In the data rows, the value 128 means zero.
Some points, one per row:
tensor([119, 159, 124, 148, 105, 138, 149,  89, 181, 157, 131, 102, 160, 131,  83, 161, 120, 161,
        144, 200, 195, 100, 113, 101, 198,  95, 120, 162,  69, 113,  96, 111, 206, 110, 150, 160,
        195,  73, 163, 119, 113, 119, 110,  72, 112, 102, 165,  98, 117, 173,  58,  61,  99])
tensor([107, 174, 138, 161,  77, 157, 148,  94, 114, 132,  93, 134, 139, 109, 141,  54,  47, 144,
        102, 241, 167, 154, 110, 102, 146, 160, 126, 130, 127, 170,  64,  60, 217, 149, 160, 130,
        175,  83, 146, 145,  43, 178, 122,  82, 130,  47,  87, 115, 166, 210, 103,  84, 108])
tensor([111,  77, 132, 173, 145, 145, 167,  20, 113,  28, 132, 241,  93, 150,  74,  76, 216, 240,
        177, 185, 255, 146,  88,  93, 159,  65, 107, 103,  93,  95,  56,  96, 145, 136, 229,  67,
        171, 120, 114, 153,  71, 152, 180, 129, 185,  62,   3,  34, 123, 116, 148, 189,  66])
tensor([193, 128, 144, 120, 115, 106,  61, 152, 131, 156, 125,  84, 149,  95, 128, 100, 157, 136,
        119,  79,  77,  98, 185, 124,  99, 126, 166,  98, 136, 133, 145, 165, 188,  98, 140,  65,
        128, 154, 149, 142, 148, 157, 121,  89, 101, 148, 173, 127, 182,  78,  71,  53, 195])
tensor([150, 115, 150, 124, 110, 118, 103, 128, 142, 187,  83,  96, 120, 120, 107, 169, 118, 101,
        164, 126, 127, 110, 124, 145, 125, 121, 133,  87, 107, 158, 170, 119, 133, 153, 131, 119,
        137, 164, 114, 150, 117, 143, 127,  93, 143, 138, 131, 147, 135, 160, 143, 133, 128])
tensor([163,  64, 157, 108, 115, 110, 103, 110,  87,  18, 101, 128, 125, 142, 120, 157, 150, 170,
        152, 115, 171, 172,  92, 108, 166, 109,  99, 165, 118, 135, 131, 152, 118, 123, 121, 107,
        153, 116, 188, 129, 152, 120, 152, 178, 139, 171,  74, 100, 135,  97, 144, 140, 103])
tensor([162, 114, 120, 104, 106, 109, 134, 172, 128, 174, 130,  96, 132, 100, 198, 123, 153,  65,
        134,  12,  50, 163, 126, 168, 104,  87, 221,  76, 194, 159, 191, 192,  94, 139, 112,  86,
        134, 118, 149, 167, 176,  95,  91, 157, 127, 195, 228, 187, 156,  71, 153, 168, 210])
tensor([158, 114,  96, 109, 139,  76, 145, 172, 162, 182, 114, 101, 144, 120, 132, 116, 136,  99,
         81,  83,  73, 147, 143, 143,  88, 111, 142, 133, 161, 155, 156, 122,  91, 144,  81, 129,
        120, 141, 179,  74, 152, 134,  71, 157, 118, 166, 159, 173, 122, 137, 119, 128, 189])
tensor([103, 102, 158, 149, 167, 161, 127,  50, 132, 121, 132, 151, 187, 155, 108, 133, 104, 192,
        113, 205, 182,  89, 140, 119, 121, 137,  82, 121, 146, 105, 108,  68, 110, 137, 109, 102,
         78, 140,  69, 133,  83, 152, 155,  86, 110, 103,  95,  62, 149, 129,  83, 164,  63])
tensor([114, 140, 122, 156, 151, 144, 137,  91, 105,  99, 116,  98, 119, 125, 102, 109,  64, 132,
         98, 225, 204, 113, 102,  56, 160, 119, 105, 177, 168, 134, 105,  79, 165, 114, 204, 169,
        136, 119, 112, 119, 113, 134, 143, 116, 132,  47, 110, 114,  95, 172,  92,  85,  88])
tensor([114, 116, 169,  88,  45, 140, 125, 164,  71, 139, 134, 139, 119,  62, 113, 126, 125, 107,
        105,  88,  57, 142, 177, 141, 130,  78, 158, 122,  99, 135, 121, 148, 189, 112, 162, 164,
        128, 152, 182, 155, 134, 113,  96, 149,  74, 149, 168, 171, 128,  64, 174, 114, 184])
tensor([121, 129,  88, 142, 100, 162, 211,  87, 111, 101, 119, 162, 173, 109, 160,  52,  61, 146,
        126, 179, 171, 131, 113, 100, 146,  99, 143, 136, 164, 113,  56, 131, 123, 119, 182, 126,
        140,  42, 196, 125, 133, 162, 120, 153, 153,  96,  94,  69,  99, 115, 158, 180, 127])
tensor([110, 133, 219, 152,  83, 118, 108,  85, 101, 109, 128, 137, 120, 117, 104,  75, 108, 150,
        160, 191, 169, 160, 143, 116, 162, 115, 102, 136, 136, 153, 111, 106, 167, 141, 166, 129,
        129, 122,  83, 144, 132, 124, 130, 125, 130, 112, 102,  97, 145, 149, 101,  87,  84])
tensor([161, 172, 225, 158,  88,  67, 119, 157, 151, 167,  88, 132,  89, 102,  88, 112, 170,  73,
         82, 111,  99, 133, 143, 162, 179, 131, 142, 104, 116, 127, 165, 125, 144, 129, 128, 108,
        142, 141, 128, 150, 163, 159, 107, 139, 107, 159, 146, 196, 135,  91, 173, 116, 184])
tensor([109, 160, 109, 121, 163, 129,  65, 131, 132, 111, 134,  97, 152, 186, 143, 196, 111, 154,
        152, 161, 145, 106,  94, 157,  97, 173, 108, 160, 107,  82, 124, 150,  90, 154,  96, 103,
        146, 125,  45, 146, 131, 151, 168, 115, 149, 112, 134,  99, 110, 153,  97, 175,  45])
tensor([123,  48, 110, 148, 245, 194,  94,  71, 135,  65, 151, 207, 114, 158, 139, 172, 150, 204,
        146, 128, 245,  93, 108, 113, 138, 115, 172, 111, 118,  86,  95, 121,  72, 113,  99, 117,
        129, 154,  31, 132,  65, 138, 170, 145, 195, 112,  39,  29, 114, 109, 127, 213,  71])
tensor([ 55, 180, 117, 161,  50, 109, 152,  85, 142, 137, 105, 102, 100,  90,  99,  53,  17, 110,
        153, 156, 180, 170, 147,  73, 130, 134,  82, 178, 114, 137,  94,  80, 235,  95, 241, 145,
        181,  80, 203, 118,  87, 132, 114, 117,  90,  22, 129,  58, 117, 115,  93,  59,  80])
tensor([135,  82, 147, 101, 140, 109,  85, 182, 143, 147, 132, 113, 138, 115, 160, 170, 166, 118,
        110,  85,  56, 164, 129, 153,  78, 147, 161, 126, 152, 120, 173, 177,  98, 164,  70, 129,
        134, 180, 153, 130, 205, 113, 127, 162, 156, 186, 160, 144, 118,  95, 150, 138, 180])
tensor([133, 188, 118, 102, 197, 136, 122, 200, 143, 152, 124,  91, 102, 118, 101, 182, 105, 116,
        132, 114, 122, 119, 112, 142, 150, 163, 133, 168, 161, 143, 156,  84, 108, 107, 146, 166,
        108, 136,  86, 139, 144, 122, 124, 115,  44, 101, 158, 160, 118, 181, 119, 133, 120])
tensor([138, 121, 122,  98, 159, 160, 125, 113, 154, 137, 133, 176, 129, 116,  98, 174, 131, 142,
        109, 123, 161,  91, 152, 103, 119, 125, 140, 145, 103, 111, 158,  91, 106, 149, 123,  94,
        155, 121, 115, 125,  74, 115, 145, 105, 121,  93, 123, 106, 137, 103, 112, 133, 121])
tensor([151, 136,  93, 116, 208, 141, 134, 143, 161, 129, 170, 141, 151, 138, 103, 121, 189, 105,
        142, 179, 177,  41, 141, 127, 175, 103, 165, 128, 120,  62, 152, 116,  98, 120, 136, 113,
         87, 105,  80, 148, 107, 160, 140,  93, 140, 111, 153, 116, 104, 153, 148, 135, 112])
tensor([125,  51, 165,  73,  50, 134,  17, 152, 133, 135,  80,  84, 105, 166, 111, 136,  95, 120,
        136,  89,  87, 163, 135, 141, 124, 114,  85, 137, 135, 198, 132, 159, 148, 143, 148, 105,
        158, 226, 136, 125, 167, 175, 144, 128, 128, 163,  85,  98, 122, 150,  90, 131, 144])
tensor([127, 183,  40, 135, 132, 115, 191, 244, 140, 150, 126,  50, 152, 117, 207, 112,  26,  62,
        113, 112,  82, 159, 128, 139,  94, 191, 113, 151, 154, 149, 128, 114, 146, 119, 122, 154,
        113, 120, 217,  64, 141,  75, 137, 130,  76, 114, 182, 139, 111, 181,  78,  75, 169])
tensor([ 99, 160,  71, 172, 148, 127, 164,  77, 138,  91, 136, 150, 119, 172,  86,  84,  77, 114,
        182, 195, 236, 134,  90, 107, 170, 135, 115, 182,  89,  85,  72,  76, 137,  92, 208, 149,
        185,  92, 119, 114,  70, 167, 148, 113, 109,  32,  34,  52,  94, 147,  79, 114,  25])
tensor([115, 204, 138, 126, 114, 154, 169, 101, 117, 155, 142, 119, 126, 109, 107, 101, 165, 140,
        108, 173, 116, 145, 125, 153, 121, 112, 128, 114, 156, 130,  72, 136, 145, 118, 139, 137,
        144,  70, 144, 151, 101, 147, 138, 119, 130,  75, 178, 119, 138, 139, 117,  92, 101])
tensor([ 96, 142, 105, 128, 192, 174, 107,  73, 141, 117, 142, 169, 152, 102,  78, 173, 152, 147,
        145, 129, 196,  86, 165,  84, 149, 107, 137, 126, 145,  99, 114, 118, 139,  99, 162, 155,
        134, 114,  49,  90, 109, 161, 189, 102, 141, 112,  73, 114, 101, 144, 120, 136, 102])
tensor([136,  91, 153,  93,  83, 119,  98, 148,  99, 120, 101, 169, 138, 153, 160, 162, 170, 140,
        148,  81, 107, 125,  99, 138,  98, 110, 158,  81, 144, 122, 159, 159,  78, 145,  98,  90,
        101, 164, 122, 137, 190,  86, 120, 183, 205, 144, 150, 144, 127,  66, 169, 156, 153])
tensor([169, 117,  55, 121, 147, 131, 182, 210, 171, 122, 106,  69, 141, 158, 126, 180,  69,  83,
         71, 156,  57,  95, 118, 154, 120, 138, 113, 110, 139,  85, 155, 107,  67, 122,  54, 110,
        132,  77, 113,  98, 139, 132, 103, 123,  97, 115, 201, 124, 117, 132, 102,  85, 150])
tensor([150, 106, 154, 121,  69,  90, 104,  57,  86,  77, 127, 166,  89, 103, 114,  91, 128, 157,
        179, 127, 112, 162, 129, 152, 154,  76, 144, 111,  92, 170,  63, 158, 197, 147, 221, 107,
        140, 127, 196, 148, 170, 148, 139, 147, 137, 146, 122, 110,  93,  63, 165, 147, 130])
tensor([140, 124, 152, 159, 101, 129,  81,  58,  82, 131, 132, 182,  97,  98,  90,  75, 162, 103,
        179, 158, 120, 133, 167, 122, 137,  96, 166, 131, 120, 148,  81, 162, 172, 119, 192, 110,
        133,  90, 129, 130, 117, 122, 139, 135, 146, 151, 130, 119, 150,  90, 195, 156, 117])
tensor([154, 128, 150, 139, 172,  92, 139, 113, 138, 109, 155, 162, 113, 160, 104, 132, 151, 126,
        112,  76, 172, 140, 127, 133, 123, 122, 154, 106,  90,  76,  60, 125,  99, 104, 104, 140,
        147, 140,  89, 111, 104, 113, 126,  98, 130, 131, 104, 114, 127, 133, 116, 129, 100])
10 more points follow, each with its number after it:
tensor([128,  74,  85,  96, 191, 126, 154, 130, 139, 104, 134, 114, 187, 182, 157, 171, 138, 195,
        138, 161, 162, 113, 108, 139,  99, 149, 117, 127, 126, 117, 125, 134,  63, 126,  79, 121,
         93, 146,  74, 146, 102, 165, 135, 140, 176, 111, 125,  53, 124, 127, 103, 177,  79]) 0
tensor([146, 134, 133,  67,  91,  39, 120, 155,  91, 158,  96, 102, 152, 128, 167,  88, 113, 115,
        146,  90,  53, 130,  96, 151,  99, 124, 145, 122, 160, 116, 172, 166, 161, 148, 117, 136,
        105, 149, 163, 138, 185,  70,  82, 166, 169, 185, 218, 163, 109,  25, 165, 195, 176]) 1
tensor([ 84,  45, 150, 135,  90, 111,  72, 121,  98, 135, 132, 141,  80, 135, 174, 149, 134, 171,
        144,  97,  91, 196, 130, 130, 105, 156, 124, 155, 133, 142, 115, 162,  97, 117, 138,  47,
        106, 172, 136, 173, 153, 117, 145, 161, 154, 160, 123,  84, 155, 113,  82, 154, 174]) 2
tensor([111, 160, 140, 102,  83, 144, 164, 135, 153, 144, 105,  75, 140, 109, 160, 134,  40, 139,
         96, 123,  66, 130, 165, 135,  80, 128,  93, 130, 156, 143, 126, 137, 142, 137,  89, 129,
        108,  86, 178, 124,  83,  90, 104, 154,  79, 126, 165, 131, 150, 136, 103,  94, 168]) 3
tensor([129, 123, 125, 110, 154, 133,  85, 104, 103, 109, 155, 138, 152, 113,  91, 130, 135, 176,
        154, 105, 183, 159, 132, 143, 138, 156, 126, 143, 142,  84, 106, 157,  96, 120, 155, 130,
        141, 128,  66, 148,  82, 168, 195, 122, 142, 119, 133, 117, 126, 146, 156, 108, 117]) 4
tensor([155, 147, 120, 131, 116, 127, 112,  96, 142, 130, 122, 127, 110, 134, 135, 122,  71, 121,
        142, 110,  62, 141, 105, 143, 118, 151,  75, 126, 113, 162, 115, 117, 126, 113, 129, 120,
        120,  99, 161, 107, 130, 148, 125, 131, 154, 138, 114, 148, 128, 157, 112, 131, 115]) 5
tensor([143, 191, 127, 137,  69,  79, 159, 133, 119, 156, 113, 124,  91,  37, 122,  75, 119, 114,
        110, 112, 106, 165, 136, 161, 124, 124, 112, 148, 146, 149, 101,  85, 203, 117, 192, 136,
        128,  69, 236,  87, 126,  96, 119, 147,  74, 102, 162, 196, 131, 109, 154,  71, 173]) 6
tensor([133,  85, 158, 106, 136, 141,  58, 156, 107, 156, 167, 113, 143,  77,  91, 135, 205,  89,
        109,  95, 108, 106, 209, 130, 192, 106, 184, 127, 136, 122, 185, 127, 120, 147, 101, 127,
        107, 207,  47, 176, 123, 143, 167, 103, 127, 147, 163, 202, 176, 106, 164, 120, 145]) 7
tensor([141, 131, 147, 148, 159, 147, 106, 157, 149, 165, 145, 130, 160, 121,  78, 153, 217, 136,
        104,  70, 120,  93, 144, 138, 105, 108, 160, 143, 145, 144, 170, 125, 110, 143,  69, 124,
        127, 128,  87, 128, 131, 149, 129, 109, 101, 133, 148, 158, 113, 138, 129, 132, 169]) 8
tensor([119, 135, 173, 115, 125, 132, 119,  38,  76,  68, 128, 195,  82, 172, 149, 127, 128, 242,
        186, 183, 203, 139, 105,  95, 123, 139, 130, 145, 115, 113,  98, 137, 148, 114, 175, 118,
        118, 110, 113, 132, 114, 154, 157, 168, 182, 118,  55,  59, 130, 128, 107, 189,  69]) 9
Which two of these numbered points are nearest to each point below, looking only along the 3 directions in which the first points spread most? Their numbers follow each, nearest first.
tensor([152,  85, 116,  98, 147, 114, 130, 170, 103, 158,  92, 180, 154,  82, 168,  99, 205, 102,
         60,  77, 125, 113, 180, 127, 110,  69, 203, 104, 171, 150, 176, 149,  58, 156,  80, 112,
         86, 158, 126, 146, 144, 133,  84, 130, 177, 158, 136, 147, 172,  42, 202, 194, 170]) > 7 2
tensor([154, 106, 154,  75,  90, 134, 119, 189, 144, 103, 118, 118, 114, 118, 181, 112, 143, 113,
        157,  78,  82, 153, 125, 167,  57, 109, 151,  88, 233, 161, 153, 172, 128, 127, 110, 142,
        144, 124, 193, 158, 198, 126,  99, 179, 165, 216, 153, 163, 133,  99, 206, 160, 187]) > 1 7
tensor([140, 116, 133, 142, 183, 139, 114, 116, 138, 105,  99, 179, 112, 122, 111, 164, 124, 157,
        119, 108, 126, 105, 146, 113, 136, 109,  99, 132,  85, 128, 132,  85, 113, 127, 158, 134,
        139, 163, 111,  93, 110, 128, 167, 136, 103,  73,  82,  94, 121, 137, 102, 119, 115]) > 4 0
tensor([131,  79, 123, 119, 206, 163, 111, 120, 130, 128, 115, 111, 142, 178, 144, 245, 202, 181,
        135, 139, 174,  52, 103,  82,  88, 108, 122, 161, 151,  99, 157, 140,  48, 154,  43, 102,
         80, 186,  38,  99, 115, 150, 128, 133, 145,  96,  79,  35, 120, 161, 101, 185,  89]) > 0 4
tensor([134, 141, 151, 136,  38,  90, 128, 165, 117,  81, 148,  99, 117,  94, 104, 106, 130,  85,
        130, 100, 152, 188, 157, 112, 192,  93, 146, 140, 184, 141,  95, 137, 179, 118, 173, 137,
        153,  98, 249, 146, 172,  78,  87, 177,  90, 138, 155, 210, 151,  65, 158, 100, 179]) > 6 5
tensor([136, 192, 192,  92, 180, 135,  91, 136, 126, 210, 147, 161, 149, 133, 113, 127, 220, 184,
         68,  92,  91,  63, 203, 106,  86, 137, 169, 118,  73, 111, 172,  96,  89, 114,  51, 110,
        106, 144,  12, 106, 122, 113, 133,  85,  87, 136, 186, 190, 123, 135, 179, 118, 161]) > 8 7
tensor([ 98,  60,  84, 118, 183, 209, 102,  76,  93, 140,  86, 151, 135, 194, 157, 226, 135, 163,
        151, 181, 134, 126,  77, 163, 142, 126, 134, 146, 167,  82, 141, 179,   4, 183,  25, 112,
        123, 160,  28, 182, 129, 143,  80, 127, 179, 168,  90,  60, 107, 175, 172, 198,  85]) > 0 4
tensor([141,  62, 107,  84, 128, 133,  97, 132, 103, 108, 149, 151, 188, 141, 158, 165, 144, 153,
        146,  78, 127, 168, 114, 167,  64, 107, 123, 132, 199, 152, 143, 172,  65, 186, 100, 115,
        128, 114, 145, 125, 149, 170,  88, 154, 119, 140, 125, 109, 119,  80, 169, 163, 134]) > 7 2
tensor([ 97,  98, 142, 171, 189, 173,  89,   0,  90,  99, 120, 205, 112, 155,  94, 147, 141, 253,
        188, 166, 255, 116, 102, 105, 144, 100,  88, 112,  96,  93,  57, 155, 142, 152, 186,  96,
        115, 139,   6,  91,  84, 147, 210, 136, 200,  90,  57,   0, 121, 128,  97, 175,   0]) > 9 4
tensor([149,  92, 112, 105, 140, 102, 105, 108, 111, 119,  90, 199, 161, 125, 154, 161, 116, 184,
        172, 109, 135, 133,  86, 136, 114, 102, 161, 113, 154, 123, 118, 154, 101, 170, 110,  74,
        134, 130, 135, 139, 174, 127, 115, 167, 179, 137, 114, 137, 128,  70, 174, 197,  76]) > 2 7
tensor([141, 127, 153, 130, 152, 117, 166, 123, 116, 114, 149, 128, 101, 115,  95, 131, 141,  66,
        100, 154,  98, 125, 162, 144, 155, 108, 132, 132, 124,  62, 131, 135, 154, 143, 135, 128,
        135, 119, 104, 138,  92, 147, 119,  78,  95, 125, 127, 192, 170, 157, 152,  82, 135]) > 5 3
tensor([156, 118, 151,  89,  94, 102,  92, 101,  86, 113, 140, 119, 106, 149, 167, 164, 143, 150,
        127,  70,  92, 172,  95, 137,  77, 108, 150, 113, 145, 141,  95, 210,  94, 166, 116,  93,
        118, 163, 134, 168, 149, 117, 125, 162, 186, 157, 160,  84, 134, 110, 145, 177, 134]) > 2 7
tensor([173, 134, 145, 140, 121, 140, 117, 113, 123, 116, 133, 139, 109, 110, 157, 136, 167,  82,
        104,  84,  89, 108, 139, 158, 141, 106, 179, 111, 139, 123, 160, 176, 111, 127, 123, 124,
        111, 148, 112, 136, 112, 123, 131, 128, 120, 190, 133, 159, 138, 123, 146, 151, 177]) > 7 2
tensor([164, 112, 129, 139, 195, 169, 116, 118, 124,  67, 116, 120, 118, 213, 133, 188, 129, 155,
        140, 203, 159,  87,  17, 120, 132, 159,  90, 153, 129,  77, 113, 139,  49, 122, 116, 124,
        135, 131,  78, 127, 135, 190, 121, 191, 143, 109, 134,  70,  81, 133,  92, 181,  95]) > 0 4
tensor([172, 207, 121, 135,  73,  81, 160, 168, 136, 127, 151, 148, 117,  84, 140,  87,  80, 106,
        157,  87,  77, 164, 105, 118, 109, 133, 108, 152, 106, 127, 114, 135, 163, 114, 204, 131,
        189,  71, 228, 110, 150, 113, 119, 129, 111, 133, 191, 172, 128, 100, 133,  98, 161]) > 6 3
tensor([109, 102, 130, 137, 113, 129, 105, 129, 148, 122,  93, 108, 160, 128, 147, 129, 124, 149,
        113, 110, 110, 132, 125, 131, 101, 164, 114, 120, 123, 137, 104,  82, 131, 114,  96, 101,
        128,  96, 162, 150, 125, 146, 117, 147, 108, 117, 109, 159, 131, 126, 121, 115, 153]) > 5 8
tensor([110, 142,  95, 109,  81, 112, 125, 193, 131, 145,  95,  93, 154, 162, 175, 159,  66, 127,
        135, 126,  87, 165, 100, 129,  95, 183,  90, 133, 161, 152, 149, 149, 140, 164, 116, 119,
        156, 131, 201, 145, 150, 125, 106, 174, 109, 117, 139, 152, 148, 129,  84, 130, 176]) > 3 5
tensor([110, 124, 152, 153, 111, 152,  55,  25,  95,  82, 104, 201, 112,  88, 105, 122, 153, 174,
        173, 131, 157, 140, 132, 145, 181, 111, 147, 132, 136, 107,  83, 135, 219, 110, 205, 117,
        131, 102, 112, 157,  99, 131, 182, 118, 169, 123,  98,  74, 119, 114, 151, 133,  78]) > 9 4
tensor([134,  84, 107, 144, 129, 109, 146, 154, 173, 142, 136, 139, 110, 198, 134, 115, 147, 165,
        118, 145, 159,  96, 116,  92, 168, 133, 152, 103, 114,  77, 117, 136, 101, 133, 126, 108,
        108, 127, 106, 121, 113,  91, 131, 114, 168, 117, 139,  90, 126, 124, 142, 116, 129]) > 4 0
tensor([191, 102, 188, 109, 145, 137,  87, 138, 104, 101,  61, 165, 169, 167, 161, 154, 174, 153,
        160,  47,  47,  95, 103, 107, 142,  85, 206, 148, 109, 180, 175, 146,   7, 144, 125,  95,
        134, 205,  99, 140, 181, 128,  98, 147, 177, 160, 127, 144,  79,  70, 172, 212, 180]) > 7 2
tensor([122,  68,  71, 124, 121, 182, 116, 143, 119,  85, 151, 115, 122, 132, 141, 136, 153,  98,
        154,  86, 103, 131, 133, 105, 159,  61, 106, 131, 154, 152, 155, 138,  91, 164, 133, 109,
        133, 119, 122, 107, 144, 160, 111, 151, 161, 164,  70, 119, 138, 126, 134, 114, 159]) > 2 7
tensor([137,  91, 114, 105,  85, 110, 136, 115, 120, 133, 111, 142, 136, 110, 169,  94,  95, 134,
        120,  86,  86, 186, 145, 144, 131,  41, 160, 101, 135, 195, 115, 144, 156, 140, 154, 114,
        129, 116, 206,  78, 132, 139, 106,  99, 136, 132, 121, 112, 147,  79, 173, 134, 177]) > 2 5
tensor([194, 167, 103, 113,  85,  59, 161, 158, 109, 157, 135, 142, 117, 148, 116,  65, 145, 137,
        115, 106,  92, 184, 156,  88, 205, 111,  79,  82,  78, 173, 125, 100, 157, 113, 173, 128,
        153, 146, 207,  37, 153,  93, 117, 173,  67, 115, 108, 206, 179, 146, 149,  28, 201]) > 6 3
tensor([132, 141, 123, 117, 111, 123, 129, 139, 124, 153, 120, 135, 131, 123, 164, 132, 157, 102,
        119,  75,  66, 121, 128, 167, 120, 142, 169,  73, 137, 131, 191, 157, 131,  93, 124, 121,
        123, 135, 161, 129, 154, 148,  95, 180, 110, 155, 197, 235, 159,  95, 162, 130, 196]) > 1 7
tensor([142, 175, 151, 154,  54, 137, 111, 135, 116, 100, 119, 123,  91,  86, 110,  55, 142, 129,
        137, 102, 100, 205, 161, 107, 168, 132, 122, 134,  91, 133, 100, 118, 193,  69, 218, 129,
        174, 100, 194, 125,  80, 104,  93, 175, 132, 112, 104, 151, 110, 129, 138,  91, 154]) > 6 5
tensor([102,  77, 204, 135,  76, 125,  75, 166, 134, 120, 117, 117, 156, 168, 146, 172, 135, 163,
         74,  78,  35, 143, 113,  91,  31, 172, 135, 154, 104, 152, 151, 151, 108, 133,  48, 115,
        121, 167, 103, 158, 134, 109,  68, 124, 130, 112, 116, 164, 136, 108, 127, 125, 172]) > 7 8
tensor([108, 106,  78, 125, 189, 154, 137,  23, 132,  85, 146, 167, 162, 167, 124, 172, 127, 241,
        150, 197, 246, 133,  86,  80, 104, 129, 114, 135, 125,  98,  18, 122, 131, 114, 143, 105,
        120,  66,  51,  86, 101, 157, 154, 121, 141,  72,  70,   0, 117, 168,  89, 151,  26]) > 9 4
tensor([135, 138, 137, 119, 173, 160,  87, 139, 152, 184, 120, 149, 124, 103,  70, 136, 150, 145,
        120,  60,  84, 125, 196, 138, 112, 131, 161, 121, 130, 130, 185, 113, 103, 132,  74,  65,
        115, 142,  50, 153, 103, 111, 169, 136, 117, 113, 160, 100, 116, 129, 138,  96, 158]) > 8 7
tensor([172, 106, 155, 103,  99, 118, 103, 166, 117, 134, 102, 148, 122,  82, 179, 132, 185, 117,
        109,  51,  42, 158, 143, 172, 107, 102, 155, 121, 188, 191, 160, 132,  78, 118,  75, 153,
        109, 153, 149, 144, 170, 139,  85, 161, 120, 191, 156, 179, 136,  63, 179, 166, 189]) > 1 7
tensor([137, 125, 105, 121, 140, 132, 120, 166, 128, 126, 135,  93, 111,  93,  71, 126, 148,  97,
        127, 112, 121, 148, 153, 118, 156, 120, 140, 110, 106, 143, 160, 136, 120, 154, 152, 140,
        141, 110, 141, 138, 129, 152, 144, 117,  98, 168, 112, 207, 149, 131, 147, 101, 157]) > 5 8
tensor([122,  95, 177, 100, 124, 122,  29, 122, 108, 198, 150, 148, 136,  71, 103, 184, 209, 130,
        170,  43,  81, 179, 198, 182, 132, 105, 140,  88, 124, 158, 198, 173, 129, 140, 105,  99,
        119, 241,  70, 142, 138, 110, 163, 142, 115, 213, 162, 156, 141,  85, 155, 113, 152]) > 7 2
tensor([133,  94, 125, 190, 184, 194,  80,  78, 115,  98, 164, 136, 128, 145, 107, 163, 146, 175,
        101, 153, 186, 101,  91, 123, 117, 167, 127, 129, 114, 131, 145, 115,  61, 161,  93, 136,
        116, 159,  39, 128, 113, 149, 178, 114, 175,  96, 118,  57, 115, 155,  73, 149,  61]) > 0 4
tensor([150, 130, 155, 141,  56,  88, 116, 132,  90, 128,  90, 108, 130, 108,  71,  70, 150,  80,
        148, 103,  89, 166, 107, 170, 115, 144, 140, 129, 129, 168, 110, 174, 129, 124, 165,  81,
        155, 138, 176, 138, 179, 122,  94, 142, 138, 216, 209, 161, 174,  44, 154, 146, 171]) > 1 2
tensor([165, 118, 140, 104, 112, 125, 129, 150, 104, 132, 160, 124, 171,  54, 149, 116, 179,  80,
        127, 123,  78, 186, 140, 123, 118, 109, 169, 116, 182, 139, 180, 174, 116, 106, 113, 138,
         95, 158, 165, 141, 124, 105,  74, 158, 132, 177, 158, 164, 139,  87, 167, 140, 148]) > 1 7
tensor([128,  75, 112, 141, 212, 149,  71,  62, 102, 125, 136, 146, 151, 156,  76, 183, 129, 207,
        112, 190, 218, 113,  84, 123, 120, 140, 110, 102, 100,  78,  94, 125, 126, 150,  56, 122,
        152, 154,  35, 110,  55, 135, 175, 134, 165,  49, 113,  10, 134, 172,  58, 163, 101]) > 0 4
tensor([ 93, 118,  80, 178, 208, 192, 162,  42, 110,  65, 168, 183, 102, 192, 123, 133, 142, 214,
        186, 238, 255,  23, 100,  38, 173, 118, 115, 197, 104,  48,  88, 165,  70, 125, 171,  88,
         78,  46, 106,  97,  68, 157, 199, 104, 142,  72,  81,  31,  81, 166, 127, 185,   0]) > 9 0
tensor([117, 132, 130, 116,  85, 122, 153, 127, 153, 133, 105, 167,  94, 160, 147,  99,  71, 146,
        107, 141, 129, 135,  97, 107, 175, 100,  99, 127,  98, 163,  85, 142, 134, 163, 153, 113,
        136, 130, 158, 111, 160, 153, 120, 152, 112, 111, 117, 106, 121, 108, 105, 103, 122]) > 5 4
tensor([ 84, 115, 133, 180, 172, 158, 129,  86, 143,  80, 145, 113, 179, 101,  97, 147, 109, 150,
        178, 173, 208, 160,  98,  82, 158,  79, 127, 162, 133, 149,  96,  82, 140, 138, 182, 108,
        142, 150, 136, 188, 116,  98, 190, 117, 159,  95, 108,  37,  71,  78,  86, 139, 121]) > 9 4
tensor([125, 150,  92, 125, 180, 125, 156, 163, 128, 149, 132, 135, 158, 161, 171, 158, 139, 142,
        140, 171, 200,  71,  67, 143, 111, 189, 142, 146, 145,  75, 135, 136,  78,  84, 108, 156,
         95, 145,  86, 137, 151, 107, 110, 144, 160, 135, 164, 109, 122, 140, 148, 166,  94]) > 0 8
tensor([119, 142, 149, 139, 149, 143, 119,  87, 131, 118, 164, 146, 121, 120,  91,  89, 157, 157,
        152, 171, 183, 120, 140, 117, 148, 123, 128, 156, 104, 118,  65, 100, 153, 133, 162, 112,
        146, 113,  74, 139,  99, 140, 153, 110, 157,  72, 114,  63, 107, 133, 137,  93,  40]) > 9 4
